a = [133 127 129 138 122 121 153 134 116 122 140]
a[-11]: 133
a[3]: 138
a[-1]: 140

data = [[121, 130, 126, 126, 127, 134, 121, 120, 136, 135, 121, 136, 120, 120], [145, 119, 121, 121, 119, 114, 145, 123, 123, 127, 141, 122, 144, 144], [121, 130, 126, 126, 127, 134, 120, 119, 136, 135, 121, 136, 120, 119], [127, 119, 110, 111, 112, 140, 126, 117, 144, 146, 115, 146, 125, 125], [128, 129, 130, 130, 129, 125, 128, 128, 126, 126, 130, 125, 129, 129], [143, 121, 123, 123, 121, 117, 143, 124, 124, 127, 140, 123, 142, 142], [126, 115, 104, 105, 106, 144, 125, 112, 149, 152, 110, 151, 123, 122], [116, 133, 127, 127, 130, 141, 116, 123, 139, 139, 116, 140, 115, 115]]
Indices start at 0.
row 0 col 0 -> 121
row 2 col 2 -> 126
row 7 col 9 -> 139
row 3 col 13 -> 125
row 6 col 4 -> 106
row 1 col 11 -> 122
row 3 col 8 -> 144
row 3 col 1 -> 119
row 4 col 4 -> 129
row 3 col 11 -> 146
row 7 col 13 -> 115
row 1 col 5 -> 114
row 5 col 12 -> 142
row 2 col 13 -> 119
row 4 col 3 -> 130
row 0 col 8 -> 136
row 6 col 10 -> 110
row 6 col 7 -> 112
row 0 col 9 -> 135
row 7 col 2 -> 127
row 0 col 7 -> 120
row 0 col 1 -> 130
row 4 col 6 -> 128
row 4 col 2 -> 130
row 2 col 11 -> 136
row 4 col 7 -> 128
row 0 col 11 -> 136
row 2 col 5 -> 134
row 0 col 4 -> 127
row 0 col 12 -> 120
row 7 col 8 -> 139

m =
[[129 133 136 130 128 132 130 134 130 145 132 129 131 129 142]
 [128 130 145 129 128 137 129 130 136 144 138 128 134 128 155]
 [129 131 142 130 128 135 130 133 135 133 136 128 131 129 147]
 [132 137 144 135 128 132 138 140 129 134 131 128 136 130 143]
 [129 130 135 129 128 133 129 130 131 133 132 128 130 128 144]
 [128 136 131 129 128 134 129 135 129 141 131 129 131 129 151]
 [129 138 138 130 128 134 130 141 133 133 133 128 131 130 146]
 [130 132 145 130 128 138 131 134 136 133 137 128 132 129 157]
 [131 137 143 131 128 134 132 138 135 136 135 128 131 130 146]
 [128 130 131 129 128 131 129 130 129 144 130 129 131 128 140]]
m[0][0] = 129
m[2][1] = 131
m[6][10] = 133
m[9][6] = 129
m[4][6] = 129
m[0][12] = 131
m[1][9] = 144
m[5][2] = 131
m[3][4] = 128
m[9][8] = 129
m[4][5] = 133
m[4][9] = 133
m[7][1] = 132
m[0][2] = 136
m[5][0] = 128
m[5][10] = 131
m[2][7] = 133
m[7][13] = 129
m[7][9] = 133
m[3][0] = 132
m[5][7] = 135
m[8][11] = 128
m[0][7] = 134
m[2][9] = 133
m[6][0] = 129
m[2][8] = 135
m[9] = [128, 130, 131, 129, 128, 131, 129, 130, 129, 144, 130, 129, 131, 128, 140]
m[:, 4] = [128, 128, 128, 128, 128, 128, 128, 128, 128, 128]
m[:, 10] = [132, 138, 136, 131, 132, 131, 133, 137, 135, 130]
m[0][9] = 145
m[5] = [128, 136, 131, 129, 128, 134, 129, 135, 129, 141, 131, 129, 131, 129, 151]
m[8][12] = 131
m[4][7] = 130
m[:, 12] = [131, 134, 131, 136, 130, 131, 131, 132, 131, 131]
m[9][9] = 144
m[6][14] = 146
m[7][3] = 130

W = [126 111 133 137 128 123 134 102 135]
W[0] => 126
W[4] => 128
W[2] => 133
W[8] => 135

x =
[[124 133 130 130 138 137 140 129 139 137 129 146 139]
 [135 131 134 133 127 129 124 133 127 126 134 118 130]
 [144 142 125 126 127 122 138 129 123 138 132 143 111]
 [126 135 128 127 135 135 142 127 135 139 127 149 134]
 [140 139 126 127 129 124 137 129 126 136 131 141 117]
 [125 130 131 131 138 136 138 131 139 135 129 143 138]
 [142 139 127 128 126 124 134 130 123 135 132 136 117]
 [123 131 131 131 139 138 140 131 141 137 129 147 141]
 [122 120 134 135 134 134 122 134 137 122 131 118 141]
 [121 124 133 134 140 137 131 133 142 130 130 134 143]
 [135 131 134 133 127 129 124 133 127 126 134 118 130]
 [144 139 126 128 126 122 135 130 122 135 132 137 113]
 [141 138 127 128 127 123 133 130 124 134 132 134 116]]
x[0,0] -> 124
x[-12,6] -> 124
x[-10,6] -> 142
x[4,-11] -> 126
x[5,3] -> 131
x[0] -> [124, 133, 130, 130, 138, 137, 140, 129, 139, 137, 129, 146, 139]
x[:, -12] -> [133, 131, 142, 135, 139, 130, 139, 131, 120, 124, 131, 139, 138]
x[-5,-12] -> 120
x[-11,5] -> 122
x[9,-3] -> 130
x[-6,10] -> 129
x[0,12] -> 139
x[8] -> [122, 120, 134, 135, 134, 134, 122, 134, 137, 122, 131, 118, 141]
x[-3,8] -> 127
x[4] -> [140, 139, 126, 127, 129, 124, 137, 129, 126, 136, 131, 141, 117]
x[-8,0] -> 125
x[:, -6] -> [129, 133, 129, 127, 129, 131, 130, 131, 134, 133, 133, 130, 130]
x[-1,-5] -> 124
x[6,-9] -> 126
x[-8,7] -> 131
x[-8,11] -> 143
x[2,1] -> 142
x[11,-9] -> 126
x[10,4] -> 127
x[0,-2] -> 146
x[-6,0] -> 123
x[-1,1] -> 138
x[-5,2] -> 134
x[-11,9] -> 138
x[-3] -> [135, 131, 134, 133, 127, 129, 124, 133, 127, 126, 134, 118, 130]
x[0,-11] -> 130
x[:, -5] -> [139, 127, 123, 135, 126, 139, 123, 141, 137, 142, 127, 122, 124]
x[:, 6] -> [140, 124, 138, 142, 137, 138, 134, 140, 122, 131, 124, 135, 133]
x[-8,2] -> 131
x[-9,-9] -> 129
x[6] -> [142, 139, 127, 128, 126, 124, 134, 130, 123, 135, 132, 136, 117]

M = ((119, 127, 132, 121, 119, 152, 146, 139), (153, 99, 149, 132, 130, 122, 127, 125), (117, 139, 110, 144, 143, 125, 113, 119), (121, 128, 129, 118, 114, 148, 149, 136), (115, 132, 115, 140, 143, 125, 116, 119))
Indices start at 0.
(0, 0) -> 119
(3, 4) -> 114
(3, 3) -> 118
(1, 3) -> 132
(4, 6) -> 116
(0, 5) -> 152
(0, 7) -> 139
(2, 1) -> 139
(4, 1) -> 132
(4, 3) -> 140
(2, 5) -> 125
(1, 4) -> 130
(2, 4) -> 143
(2, 0) -> 117
(3, 2) -> 129
(2, 2) -> 110
